One vector is turned by the same rotation once a step. Each row is the vector after some number of steps, and that number follows the row.
The counts run from 0 to 640.
[143 112  91 159 106  97  93 145 111 146 164 139 143 132 101 142 162 138
 175 121 127 188  94 138 144  95  93 123 116 143  89 127]
337
[124 113 110 147  81  79 124 127  97 127 177 124 132 128 129 142 144 114
 152 126  66 152 115 161 170 101 137 100 118 114 142  81]
24
[173 110 108 172 129 102 105 117 142  87 124  95 132 112 119 136 162 122
 143 116  66 176 110 107 124 106  90  93 113 134 124 100]
580
[125 137 123 154 117  71 121 104 130 128 144 167 143 139 101 137 138 101
 137 121  99 179 103 120 203 140 114 104 176 123 120  87]
106
[122 139  98 149 105 144  73 145 148  85 155  93 121 121 139 119 160 132
 135 108 138 188  96 103 106  99  84 119 111 130 106 128]
469
[ 98 128 113 134  94 123  82 155 123 104 196 116 104 112 129 158 150 127
 107 118 151 173  86 130 154 102 128 110 115 132 112  93]
212
[156 134 136 126 131 104 106 142 156  99 122 113 121  93 132 137 143 145
 127 104 126 183 127 150 193 118 100  77 108 138  95  84]
88
[103 196 117 126  95 120  99 143 150 120 161 154 143 104 124  89 167 106
 120 114 129 160 112 113 157 110  90 124 141  85 139 102]
128
[151 119 120 147 120  75 104 144 121 125 152 116 118  76 147 146 163  94
 160  99 107 170 126 136 136 125  92  67 109 147 119  91]
95
[135 105 109 147 119  68 114 135 112 111 161 137 120 127 151 157 151  81
 160 120  95 180 115 114 141 116 124  72 144 122 140  75]
99
[ 88 163  87 139  81 123  90 150 118 126 183 130 132  77 133  87 166 114
 137 105 124 147 109 126 146  99  91 132 108 108 125 120]
132
[ 99 135  88 134  91 102 109 160 137 112 190 129 114 108 145 154 167 106
 101 108 147 166  99 100 121  90 127 121 135 106 123  82]
210
[ 75 142 144 163  82 116 115 125 154 140 167 132 122 105 114 157 144 152
 132  97 142 172 119 160 164 151  85  99 125 134  90 102]
221
[152 148 109 142 104 128 105 136 122 123 167 120 143 179  99 104 159 145
 136 144 102 189  85 113 168  84 129  98 139 100 131 116]
268
[139 151 109 182 117 132  92 104 113 111 159  92 129 126  97 101 151 106
 148 118  83 168  73  82 133 107 108  99 130 131 127 113]
117
[107 123 108 139  80 118  73 146 137 109 178 139 140  96 132 118 155 108
 127 113 132 158  83 144 134 118  72 155  94 131 111 131]
58
[135 117  91 115 107  70  78 131 122  91 143 110 137 142 169 100 130  95
 168 108 112 174  95 120 166 118  97 105 118 137 145 110]
247
[133 135 110 148 121 166 113 166 174  84 172 126 112 101 146 124 162 127
  92 107 146 164 120 147 169 107 107  90 101 111 130 127]
550
[160  94 127 168 128 115  93 127 131  83 143 160 124 135 128 148 155  78
 143 135  84 172 109 146 180 114 111 101 117 146 143 115]
177
[125 109  92 156  97  76 146 137 111 127 178 137 134 133 129 151 152 104
 139 120  71 159 131 141 168 107 137 100 132 113 157  81]
25
[132 166 118 124  91 106  76 147 137 131 170 118 140  80 103 124 161 122
 101 114 134 157  77 127 133 101  88 127 110 106  95  95]
204
[ 94 143 107 142 109 105 133 138 154 131 179 154 120 113 123 157 145 132
  96  94 172 183 120 120 186 136 102 107 142 118 105  96]
218
[100 141 138 177  98 142  86 106 161  90 143 144 139 148  91 134 147 131
 114 127 108 181  84 116 170 129  98 143 148 130 116 116]
457
[136 138 111 122 113 150  91 158 157  78 162 150 123 158 163 102 161 100
 135 135 137 186 121 128 171 110 114  97 125 105 153 133]
400
[105 128 100 148  98 122 101 157 130 102 207 121  99 116 141 156 160 102
 102 119 152 171  86 106 125 106 123 100 124 124 118  93]
211
[174 153  99 126 140 124 131 167 138 116 157 133 116  99 133 115 165 121
 124 110 130 173 141 134 190 102 126  58 117 104 126 101]
13
[146 118 110 193 126 122 143 118 128 112 165 152 129 118  96 147 161 106
 114 115  76 159 122 131 196 129 131  88 140 130 149 100]
30
[103 132 116 131  89 112 122 142 148 109 188 143 130 124 133 152 133 116
  75 125 120 156 103 160 204 125 128 107 123  93 134  81]
290
[138 107  88 118  88  86  76 138 152  81 129 114 152 136 160 108 147 112
 138 118 118 180  93 123 127 118  68 137 107 115 124 112]
320
[143 152 125 167 117 126 108 130 130 138 165 177 137 125 110 105 171  86
 185 127 104 176 135 143 161 114  82  94 132 132 136 146]
258
[126 149 112 142  96  93 104 131 122 155 161 167 164 152 109  94 155 114
 186 137 102 176 116 139 156 116  86 119 133 111 119 126]
260
[100 105  86 172  82  89 140 105 149 129 187 123 156 122 122 132 135 130
 113  96 111 156  96 141 139 147  84 117 106 118 120 109]
299
[151 140 103 136 122 140 121 164 145  90 144 106 109 136 139 122 181 137
 144 118  98 185 150 134 171  78 131  67 122 105 141 107]
9
[166 103 129 177 134 106 130 120 170 115 140 134 145 122  99 148 145 136
 134 104 108 176 115 152 163 149  78  71 111 139 110 113]
572
[118 142 126 117 102 142  83 161 163  68 143 123 105 142 154 131 172 119
 123 126 147 196 116 111 143  92 108 109 136 113 124 110]
473
